which system made each run:
In the rows, 128 means zero.
trace 1, zol (7 x 48):
[[109 140 133 132  98 113 108  66 138 160  87  89 128 101  51 199 116 101
  138 133 106 109 173 110 135 160 122 162 114 148 139  88  97 194 147  81
  160 138 118 183 110 143 144 163 111  93 174 134]
 [105 126 164 131 106  95 108  92 144 146  92  77 121 111  64 207  97 114
  150 143 121 138 163 108 139 132 130 144 141 138 125  82 103 178 150  84
  132 118 133 175 102 114 152 149 106 111 154 123]
 [118 101 195 133 115  92 111 127 135 127 113  83 133 132 107 187  74 126
  161 134 145 161 142  99 134  97 144 118 155 130 105 103 102 144 139  96
  104 114 158 139 112  69 145 125 109 131 122 122]
 [117  82 183 136 142  90 124 158 128  98 142 110 117 155 143 143  77 150
  153 138 145 156 113 108 115  86 131  93 175 131  92 118 108  95 128 120
   74  91 169 108 125  69 145  99 105 157  94 119]
 [124  79 168 125 152 112 132 178 127  87 164 144 119 162 174 100  96 161
  140 149 150 152  97 117 112  80 126  83 176 124 100 134 132  68 121 135
   69  88 169  89 139  91 148  91 115 169  69 118]
 [137  90 144 115 146 131 144 180 129  91 177 171 130 160 181  63 125 171
  122 142 162 142  86 126 108  84 128  92 156 121 107 156 144  59 113 152
   84 103 156  78 145 102 126  88 134 169  69 127]
 [155 109 116 106 134 147 154 161 126 101 174 188 135 156 197  37 150 157
  104 128 166 127  90 130 105  96 135 112 131 123 126 172 147  68 101 166
  109 130 138  76 148 119 108  88 142 154  88 135]]
trace 2, reni (7 x 48):
[[131 205 106 115 106 115 121  99 131 192  90 102 132  98  93 172 135 100
  113  88 104 124 152 140 133 169 148 171  92 134 157 113 129 205 150 115
  168 162  62 173 102 153 110 157 152 111 179 136]
 [124 203  98 145 134 151 120 127 115 182  80 103 137 100  94 165 133 100
  127  88  92 127 143 150 147 186 137 145  99 116 151 113 147 194 167 130
  167 157  70 170 117 158 114 174 154 126 175 136]
 [126 179 112 163 172 189 128 163 105 168  92 108 141  97 117 158 114 118
  138  81 106 141 130 142 157 181 137 110 110  90 143 116 175 172 177 143
  164 161 105 145 144 155 129 170 148 145 154 134]
 [140 143 133 170 181 225 136 186 105 148 100 118 151 111 147 148  94 143
  147  88 127 144 122 122 167 158 130  77 119  79 121 137 177 143 170 158
  150 157 125 115 149 120 137 151 135 171 128 132]
 [137 121 139 165 174 233 135 196 117 129 123 124 156 118 149 139  85 160
  155 106 134 146 118 109 160 143 116  60 129  81 113 143 174 121 172 147
  127 147 152 104 159 106 154 138 126 178  97 128]
 [134  84 139 160 158 198 128 186 133 109 148 127 140 130 151 125  79 173
  150 127 134 138 113  97 152 116 105  54 151  94 107 133 158  92 154 139
  100 128 172  91 163  94 154 106 112 171  75 126]
 [132  51 139 141 138 149 138 160 153  91 167 122 118 141 159 123  88 168
  146 141 140 126 109  90 141 103  99  66 158 111 103 135 131  71 135 130
   83 111 190  82 158  88 149  78  98 163  63 118]]
trace 3, feg (7 x 48):
[[105 155 129 144 177 152 122 184  77 107 158 177 160 145 150  76 109 133
  118 127 123 151  85 144 107 119 146 106 125 114 101 157 147  88 123 151
  116 106 129  96 167 151 141 146 154 148 112 142]
 [137 146 124 145 174 171 143 200  91 115 145 170 149 153 179  68 129 145
  126 108 130 159  93 148 125 119 141  96 125 103 116 167 164  94 132 183
  115 129 123  91 156 131 128 121 154 177  98 140]
 [168 139 124 134 170 178 159 188 120 140 129 153 130 144 200  73 151 149
  128  92 147 150 104 155 148 124 139  97 115  94 140 162 176 106 136 199
  129 152 117  91 153 115 113 104 153 183  84 129]
 [194 122 113 118 157 171 183 164 144 147 107 137 100 135 205  79 172 148
  130  88 157 130 122 157 149 144 127 114 120  98 162 156 170 116 134 200
  135 164 113 102 131 116  88  88 148 179  94 119]
 [196 106 100 107 132 159 193 136 165 148  99 135  89 134 189  77 198 144
  118 110 152  99 140 158 138 151 110 134 131 122 180 140 162 135 127 182
  142 159 104 125 109 132  81  83 137 164 102 123]
 [193 101 107  97  97 136 185 102 170 144  99 133  92 139 159  81 202 137
  110 131 152  86 152 148 124 141 107 162 128 143 179 147 134 138 105 168
  144 147 107 134  99 131  87  83 125 144 110 126]
 [175  81 110  93  73 102 164  82 165 116 113 141  97 150 138  83 192 133
  107 159 145  86 160 138 108 124 115 169 132 168 163 143 111 130  84 143
  132 125 123 126  95 124  93  80 112 119 127 141]]
trace 4, kor (7 x 48):
[[134 172 142 141 130 130 130 113 102 148  49 109 126 130 112 121 180  89
  129 121 135 130 158 185 106 175 151 166 131 162 173 122 153 186 126 145
  163 139  91 182  90 154  86 171 145 113 171 140]
 [152 137 149 143 116 124 147 105 124 155  36  76 103 126 125 140 172 106
  139 118 149 118 172 170 117 181 140 156 146 162 185 112 147 197 128 144
  152 146 112 181  80 126  76 141 126 128 162 131]
 [168  98 147 140 102 130 155 109 149 150  40  63  90 126 128 163 152 124
  148 115 142 118 180 143 144 168 127 139 152 145 175 101 137 195 139 140
  144 150 124 166  76 101  86 110 110 138 152 122]
 [171  82 135 128 103 135 148 104 178 151  81  64  93 111 121 185 125 142
  146 115 140 115 176 112 157 144 113 129 145 126 163 101 129 173 147 123
  139 151 133 149  93  88 105  98 105 137 146 114]
 [157  82 113 117 107 153 139 117 189 149 134  91 115  98 115 187  99 156
  137 108 135 117 152  84 171 129 105 115 128  97 139 104 128 149 165 107
  135 160 141 123 123  96 136  99 108 143 128 109]
 [146  96 104 108 110 185 133 130 185 147 177 132 146  90 124 170  76 166
  126 110 130 113 127  57 176 113 102  94  99  78 112 124 124 122 170 101
  135 167 137 101 163 108 162 105 113 147 108 122]
 [146 124  96 106 124 193 136 138 167 146 198 171 158 101 131 129  84 163
  111 116 123 109 105  61 158  98 101 104  81  74  98 152 122  92 152 116
  133 157 123  75 174 128 174 109 130 148  97 124]]

runs to name:
trace 5 (3 x 48):
[[181  76 157 122 126 118 170 145 172 143  86  77  81 129 179 151 136 149
  155  91 171 146 153 136 150 131 133 109 163 119 164 103 159 148 147 156
  118 156 148 131 108  77  85  78 120 166 104 112]
 [164  89 152 106 116 100 153 133 188 152 121  76  87 120 171 171 109 151
  150  90 163 136 140  97 157 112 123 104 146 110 140 107 121 131 148 129
  103 156 139 118 111  62 108  73 113 164  91 105]
 [147 116 142  92 116 106 134 129 187 160 162 107 114 109 152 173  91 147
  134 100 143 126 125  71 158  94 119 109 116 103 110 114 103 117 152 104
  101 155 123 114 127  77 146  86 121 149  87 105]]
 | kor
trace 6 (3 x 48):
[[132  69 182 131 146 102 139 161 116  73 144 142 112 171 171  82 127 147
  141 158 168 151 107 137 101  83 134 102 178 142 108 143 122  67  97 146
   82  89 182  99 129  92 128  95 110 152  80 125]
 [147  86 161 114 136 110 154 164 116  83 150 168 120 165 187  51 148 151
  123 148 176 142 106 139  93  89 141 115 164 140 122 156 134  68  87 159
   94 102 157  92 131 110 109  94 131 154  86 136]
 [153 121 134 101 127 121 156 153 114 103 143 179 124 160 193  47 169 138
  103 136 162 121  99 148  86 110 142 132 141 146 139 163 133  83  87 163
  109 120 118  98 127 133  96 103 146 143 101 139]]
 | zol
trace 7 (3 x 48):
[[111 138 130 136 169 165 125 187 100 105 188 181 162 137 145  93  80 161
  117 134 114 144  85 114 120  97 126  87 131  95  82 159 138  78 140 135
   96  98 136  82 161 129 169 127 139 161  96 129]
 [132 159 123 128 174 177 133 199 127 143 169 159 160 134 169 107  95 158
  132  99 125 165  85 121 149 104 136  83 113  71  98 154 156  90 161 161
  107 137 107  83 159 114 154 122 154 175  80 120]
 [157 175 106 122 169 173 137 194 136 165 149 140 141 124 189 120 121 148
  132  62 127 162  98 123 166 121 136  91 104  71 122 149 170 112 167 171
  125 173  96  94 155 105 124 116 164 175  98 120]]
 | feg
trace 8 (3 x 48):
[[165 124  87 145 153 241 145 166 140 144 132 147 148 107 155 117 125 158
  131  89 130 127 126 119 176 149 118  90  98  71 138 153 184 125 160 167
  163 180 127  94 159 131 129 122 149 155 125 129]
 [171 100 110 148 149 232 153 176 145 136 135 138 136 124 171 103 127 163
  141 101 149 127 116 123 165 146 110  77 114  82 137 154 185 110 152 175
  144 169 153  89 168 113 123 104 132 170  85 130]
 [169  62 133 149 153 190 164 172 143 109 132 124 110 137 185  87 130 164
  147 116 162 122 114 128 141 130 102  76 144 107 143 151 170  91 129 169
  111 139 177  86 155 102 113  80 116 175  73 116]]
 | reni
